50 stands for zero in the data rows.
Here are some points, one per row:
[48. 41. 63. 52. 38. 49. 54. 84. 43. 54. 53. 64. 42. 50. 52. 48. 45. 40. 47.
 45. 36. 39. 41. 29. 55. 67. 41. 50. 43. 42. 33. 44.]
[48. 35. 58. 36. 38. 57. 56. 82. 42. 46. 53. 67. 40. 57. 58. 38. 46. 39. 41.
 36. 42. 43. 39. 41. 49. 49. 48. 56. 42. 36. 23. 38.]
[54. 58. 65. 41. 62. 56. 43. 54. 89. 44. 39. 51. 65. 42. 55. 51. 59. 41. 44.
 56. 39. 54. 60. 39. 81. 53. 52. 44. 42. 60. 48. 52.]
[68. 42. 40. 65. 46. 66. 41. 40. 40. 42. 43. 52. 18. 45. 60. 22. 84. 88. 42.
 55. 90. 40. 39. 57. 38. 41. 72. 50. 45. 65. 81. 48.]
[40. 32. 42. 71. 29. 43. 77. 48. 41. 69. 69. 79. 51. 72. 44. 63. 41. 35. 50.
 27. 41. 42. 39. 48. 43. 48. 30. 73. 48. 52. 45. 39.]
[37. 26. 40. 74. 24. 39. 81. 42. 42. 73. 77. 71. 48. 91. 42. 75. 44. 36. 51.
 26. 45. 53. 41. 56. 38. 40. 20. 91. 50. 56. 50. 40.]
[44. 66. 44. 71. 63. 43. 32. 38. 53. 34. 34. 44. 48. 42. 44. 45. 32. 39. 50.
 58. 38. 62. 87. 44. 56. 54. 49. 46. 53. 38. 43. 38.]
[67. 57. 48. 43. 57. 61. 59. 43. 53. 60. 64. 31. 66. 45. 63. 55. 58. 61. 37.
 54. 60. 47. 40. 48. 47. 38. 60. 40. 63. 75. 51. 65.]
[34. 59. 42. 67. 62. 38. 33. 40. 46. 39. 37. 34. 63. 44. 37. 39. 32. 43. 63.
 62. 39. 57. 88. 28. 46. 54. 43. 44. 47. 30. 43. 40.]
[56. 53. 71. 34. 56. 55. 47. 53. 78. 51. 51. 43. 59. 43. 60. 50. 64. 48. 41.
 62. 46. 48. 43. 46. 69. 43. 57. 42. 53. 65. 40. 66.]
[61. 49. 58. 39. 55. 64. 54. 52. 55. 51. 51. 45. 38. 42. 61. 38. 70. 60. 43.
 72. 57. 40. 38. 65. 49. 39. 62. 43. 53. 68. 32. 78.]
[70. 53. 41. 60. 58. 66. 62. 40. 42. 67. 63. 31. 55. 43. 62. 46. 60. 84. 41.
 62. 77. 43. 39. 60. 41. 39. 67. 43. 68. 85. 47. 74.]
[41. 42. 68. 59. 49. 46. 45. 81. 47. 50. 41. 44. 48. 45. 47. 46. 40. 37. 49.
 62. 44. 41. 58. 42. 70. 93. 41. 42. 39. 45. 44. 64.]
[58. 67. 44. 44. 61. 58. 59. 40. 65. 52. 56. 45. 74. 42. 60. 69. 58. 43. 40.
 56. 40. 64. 41. 62. 47. 41. 53. 41. 51. 67. 61. 37.]
[31. 37. 40. 42. 35. 27. 66. 43. 40. 79. 62. 73. 34. 52. 30. 71. 40. 48. 69.
 39. 60. 42. 47. 23. 45. 55. 30. 51. 44. 61. 67. 41.]
[53. 57. 77. 35. 58. 55. 45. 62. 90. 46. 44. 52. 62. 48. 62. 50. 61. 43. 43.
 60. 45. 50. 53. 41. 84. 53. 56. 44. 47. 60. 42. 63.]
[67. 57. 40. 52. 59. 64. 70. 41. 46. 65. 66. 28. 73. 39. 63. 64. 51. 70. 37.
 59. 67. 51. 38. 49. 41. 40. 65. 44. 74. 65. 63. 48.]
[30. 28. 42. 40. 25. 26. 71. 41. 42. 81. 75. 76. 56. 97. 21. 85. 47. 51. 80.
 26. 65. 55. 42. 51. 41. 41. 15. 99. 64. 81. 69. 38.]
[61. 30. 40. 40. 28. 61. 40. 40. 39. 27. 46. 66. 48. 74. 60. 49. 52. 53. 38.
 22. 49. 31. 40. 73. 41. 42. 72. 79. 35. 27. 71. 38.]
[45. 54. 60. 51. 61. 55. 37. 57. 84. 42. 33. 40. 59. 44. 54. 46. 49. 39. 45.
 54. 43. 54. 85. 33. 80. 69. 51. 44. 41. 49. 44. 52.]
[58. 74. 45. 51. 67. 58. 67. 38. 52. 57. 64. 52. 67. 41. 62. 77. 51. 46. 39.
 46. 49. 77. 42. 74. 40. 39. 53. 40. 60. 61. 67. 37.]
[39. 71. 38. 82. 66. 42. 46. 37. 43. 27. 55. 52. 47. 39. 47. 59. 36. 46. 52.
 37. 37. 87. 50. 62. 42. 43. 49. 44. 82. 37. 43. 37.]
[31. 51. 39. 38. 55. 29. 23. 42. 41. 50. 22. 21. 51. 42. 28. 44. 31. 44. 72.
 64. 47. 46. 74. 32. 46. 72. 38. 46. 36. 37. 55. 74.]
[42. 64. 43. 68. 66. 47. 33. 39. 57. 34. 34. 52. 60. 42. 51. 54. 44. 45. 50.
 55. 39. 65. 68. 55. 48. 46. 45. 41. 60. 46. 44. 33.]
[36. 45. 56. 63. 49. 37. 35. 57. 46. 52. 33. 35. 47. 42. 39. 47. 35. 40. 56.
 66. 48. 41. 69. 41. 57. 93. 38. 42. 33. 42. 46. 71.]
[34. 45. 44. 51. 49. 35. 40. 49. 44. 63. 35. 40. 38. 42. 30. 53. 32. 43. 66.
 67. 55. 42. 58. 37. 48. 80. 35. 43. 32. 44. 55. 67.]
[65. 58. 54. 44. 62. 66. 62. 45. 62. 58. 61. 30. 64. 40. 58. 56. 57. 59. 43.
 51. 56. 48. 38. 46. 50. 41. 60. 42. 60. 70. 48. 57.]
[52. 53. 85. 35. 56. 59. 47. 72. 87. 46. 45. 45. 52. 43. 55. 45. 62. 46. 44.
 66. 42. 43. 47. 50. 80. 48. 51. 40. 48. 57. 38. 74.]
[55. 36. 51. 38. 31. 56. 57. 61. 42. 44. 56. 70. 44. 65. 57. 37. 47. 42. 41.
 27. 39. 41. 39. 54. 43. 43. 44. 66. 39. 30. 24. 37.]
[45. 62. 51. 53. 63. 52. 36. 44. 74. 38. 32. 48. 62. 41. 52. 52. 52. 40. 42.
 59. 40. 58. 76. 42. 68. 58. 50. 46. 50. 53. 46. 39.]
[72. 62. 45. 60. 60. 65. 69. 38. 42. 66. 68. 29. 75. 43. 64. 66. 53. 76. 42.
 63. 74. 56. 42. 54. 46. 43. 66. 45. 75. 61. 65. 45.]
[43. 32. 46. 62. 29. 47. 69. 52. 40. 64. 67. 77. 48. 69. 52. 56. 43. 36. 48.
 29. 40. 46. 40. 49. 44. 51. 32. 71. 44. 44. 33. 39.]
[63. 44. 64. 35. 45. 63. 47. 67. 46. 40. 43. 50. 25. 49. 58. 29. 65. 51. 39.
 51. 49. 39. 39. 47. 48. 38. 59. 46. 43. 45. 38. 52.]
[37. 66. 42. 81. 68. 37. 45. 37. 43. 40. 57. 49. 62. 41. 34. 40. 28. 40. 59.
 51. 35. 68. 69. 51. 41. 41. 44. 41. 59. 27. 42. 38.]
[70. 30. 38. 71. 27. 63. 33. 38. 39. 32. 33. 60. 56. 87. 62. 89. 66. 86. 46.
 24. 86. 25. 43. 87. 40. 41. 89. 84. 16. 43. 75. 36.]
[39. 53. 49. 57. 54. 35. 28. 49. 45. 52. 25. 28. 49. 43. 33. 45. 32. 42. 63.
 66. 45. 42. 75. 32. 46. 84. 40. 46. 37. 41. 55. 81.]
[57. 38. 57. 33. 35. 60. 50. 64. 39. 36. 49. 66. 37. 59. 58. 33. 52. 44. 40.
 33. 43. 42. 40. 47. 47. 44. 55. 62. 41. 32. 31. 39.]
[38. 74. 39. 91. 67. 40. 57. 37. 43. 34. 68. 49. 51. 43. 40. 48. 29. 42. 57.
 37. 32. 83. 51. 58. 41. 39. 46. 40. 76. 26. 42. 39.]
[29. 45. 36. 19. 47. 24. 34. 42. 40. 65. 26. 35. 38. 45. 22. 53. 27. 47. 82.
 64. 54. 40. 51. 37. 43. 60. 32. 38. 33. 47. 65. 71.]
[59. 44. 74. 32. 46. 59. 43. 75. 49. 42. 48. 51. 30. 51. 61. 32. 63. 47. 39.
 58. 47. 41. 40. 47. 53. 40. 59. 46. 47. 48. 34. 58.]
[49. 49. 96. 37. 50. 49. 40. 91. 75. 45. 40. 36. 42. 43. 55. 43. 51. 41. 46.
 66. 41. 44. 59. 59. 95. 72. 50. 43. 44. 48. 37. 75.]
[26. 71. 36. 36. 67. 20. 83. 39. 38. 81. 84. 52. 69. 42. 17. 27. 56. 34. 99.
 44. 22. 75. 50. 52. 39. 42. 49. 44. 68. 50. 40. 36.]
[51. 37. 58. 43. 32. 50. 57. 70. 41. 50. 55. 70. 43. 61. 57. 42. 45. 39. 42.
 33. 40. 45. 42. 44. 47. 50. 40. 59. 41. 36. 21. 36.]
[34. 66. 39. 61. 64. 32. 45. 40. 44. 45. 56. 41. 68. 43. 29. 34. 34. 42. 72.
 60. 37. 60. 73. 36. 40. 46. 41. 41. 50. 27. 44. 39.]
[29. 44. 41. 28. 48. 26. 44. 40. 36. 70. 37. 47. 33. 43. 23. 58. 30. 47. 76.
 59. 58. 40. 49. 28. 45. 62. 31. 43. 34. 53. 66. 59.]
[70. 68. 42. 65. 66. 66. 79. 40. 43. 65. 80. 54. 79. 41. 63. 68. 53. 73. 41.
 50. 72. 69. 39. 79. 40. 42. 59. 40. 84. 31. 86. 39.]
[69. 45. 48. 43. 45. 62. 43. 47. 43. 44. 50. 52. 25. 46. 61. 24. 75. 66. 43.
 67. 66. 41. 40. 59. 42. 38. 65. 45. 49. 64. 49. 66.]
[61. 30. 40. 38. 25. 59. 46. 40. 37. 24. 50. 66. 54. 84. 61. 50. 50. 49. 40.
 26. 46. 35. 40. 76. 41. 40. 64. 84. 35. 26. 66. 42.]
[68. 37. 39. 55. 37. 62. 35. 41. 40. 35. 40. 51. 23. 53. 65. 38. 82. 76. 41.
 40. 71. 34. 40. 51. 39. 40. 70. 51. 40. 44. 80. 40.]
[49. 73. 39. 59. 66. 54. 46. 39. 48. 36. 39. 57. 61. 40. 54. 75. 62. 47. 44.
 40. 42. 81. 48. 69. 42. 42. 48. 40. 75. 66. 58. 38.]
[70. 46. 40. 55. 49. 65. 52. 41. 40. 52. 52. 44. 33. 45. 62. 25. 71. 78. 42.
 67. 77. 44. 43. 73. 42. 39. 65. 40. 55. 83. 49. 78.]
[53. 31. 49. 31. 31. 58. 54. 64. 41. 36. 52. 69. 41. 62. 59. 35. 51. 46. 43.
 32. 43. 43. 41. 53. 45. 42. 49. 61. 39. 31. 29. 39.]
[64. 39. 50. 42. 41. 65. 38. 48. 42. 37. 47. 54. 23. 51. 60. 28. 71. 62. 40.
 48. 60. 38. 41. 50. 44. 39. 64. 46. 42. 45. 56. 45.]
[30. 43. 43. 22. 43. 24. 57. 40. 42. 81. 50. 63. 30. 47. 21. 65. 30. 52. 87.
 50. 65. 38. 42. 15. 36. 50. 29. 45. 40. 64. 73. 47.]
[44. 71. 38. 68. 65. 46. 37. 40. 50. 33. 38. 54. 59. 40. 51. 62. 48. 42. 44.
 40. 40. 78. 52. 65. 43. 43. 50. 43. 75. 53. 49. 37.]
[58. 59. 44. 43. 63. 61. 67. 42. 62. 59. 64. 34. 74. 43. 63. 68. 53. 53. 37.
 60. 49. 57. 40. 55. 48. 42. 60. 43. 61. 64. 61. 37.]
[48. 51. 88. 43. 52. 49. 39. 83. 80. 44. 37. 32. 44. 40. 53. 44. 50. 41. 45.
 63. 38. 42. 66. 49. 92. 77. 47. 45. 42. 48. 40. 73.]
Along one direction, these points spread out more than along any other. Take the direction at right angles to it along which they spread out most. Go by this last direction. How far along it is each point below, from 0 to 99? 50 is the average, and the first point above lies past it. One standard deviation of the points above along it is 16.
[42. 64. 43. 68. 66. 47. 33. 39. 57. 34. 34. 52. 60. 42. 51. 54. 44. 45. 50.
 55. 39. 65. 68. 55. 48. 46. 45. 41. 60. 46. 44. 33.] 49
[34. 45. 44. 51. 49. 35. 40. 49. 44. 63. 35. 40. 38. 42. 30. 53. 32. 43. 66.
 67. 55. 42. 58. 37. 48. 80. 35. 43. 32. 44. 55. 67.] 58
[44. 66. 44. 71. 63. 43. 32. 38. 53. 34. 34. 44. 48. 42. 44. 45. 32. 39. 50.
 58. 38. 62. 87. 44. 56. 54. 49. 46. 53. 38. 43. 38.] 50
[64. 39. 50. 42. 41. 65. 38. 48. 42. 37. 47. 54. 23. 51. 60. 28. 71. 62. 40.
 48. 60. 38. 41. 50. 44. 39. 64. 46. 42. 45. 56. 45.] 39
[30. 43. 43. 22. 43. 24. 57. 40. 42. 81. 50. 63. 30. 47. 21. 65. 30. 52. 87.
 50. 65. 38. 42. 15. 36. 50. 29. 45. 40. 64. 73. 47.] 77
[55. 36. 51. 38. 31. 56. 57. 61. 42. 44. 56. 70. 44. 65. 57. 37. 47. 42. 41.
 27. 39. 41. 39. 54. 43. 43. 44. 66. 39. 30. 24. 37.] 60
[70. 46. 40. 55. 49. 65. 52. 41. 40. 52. 52. 44. 33. 45. 62. 25. 71. 78. 42.
 67. 77. 44. 43. 73. 42. 39. 65. 40. 55. 83. 49. 78.] 30
[65. 58. 54. 44. 62. 66. 62. 45. 62. 58. 61. 30. 64. 40. 58. 56. 57. 59. 43.
 51. 56. 48. 38. 46. 50. 41. 60. 42. 60. 70. 48. 57.] 36
[37. 66. 42. 81. 68. 37. 45. 37. 43. 40. 57. 49. 62. 41. 34. 40. 28. 40. 59.
 51. 35. 68. 69. 51. 41. 41. 44. 41. 59. 27. 42. 38.] 61
[57. 38. 57. 33. 35. 60. 50. 64. 39. 36. 49. 66. 37. 59. 58. 33. 52. 44. 40.
 33. 43. 42. 40. 47. 47. 44. 55. 62. 41. 32. 31. 39.] 52
[45. 62. 51. 53. 63. 52. 36. 44. 74. 38. 32. 48. 62. 41. 52. 52. 52. 40. 42.
 59. 40. 58. 76. 42. 68. 58. 50. 46. 50. 53. 46. 39.] 40
[58. 59. 44. 43. 63. 61. 67. 42. 62. 59. 64. 34. 74. 43. 63. 68. 53. 53. 37.
 60. 49. 57. 40. 55. 48. 42. 60. 43. 61. 64. 61. 37.] 42
[58. 67. 44. 44. 61. 58. 59. 40. 65. 52. 56. 45. 74. 42. 60. 69. 58. 43. 40.
 56. 40. 64. 41. 62. 47. 41. 53. 41. 51. 67. 61. 37.] 44
[39. 71. 38. 82. 66. 42. 46. 37. 43. 27. 55. 52. 47. 39. 47. 59. 36. 46. 52.
 37. 37. 87. 50. 62. 42. 43. 49. 44. 82. 37. 43. 37.] 58
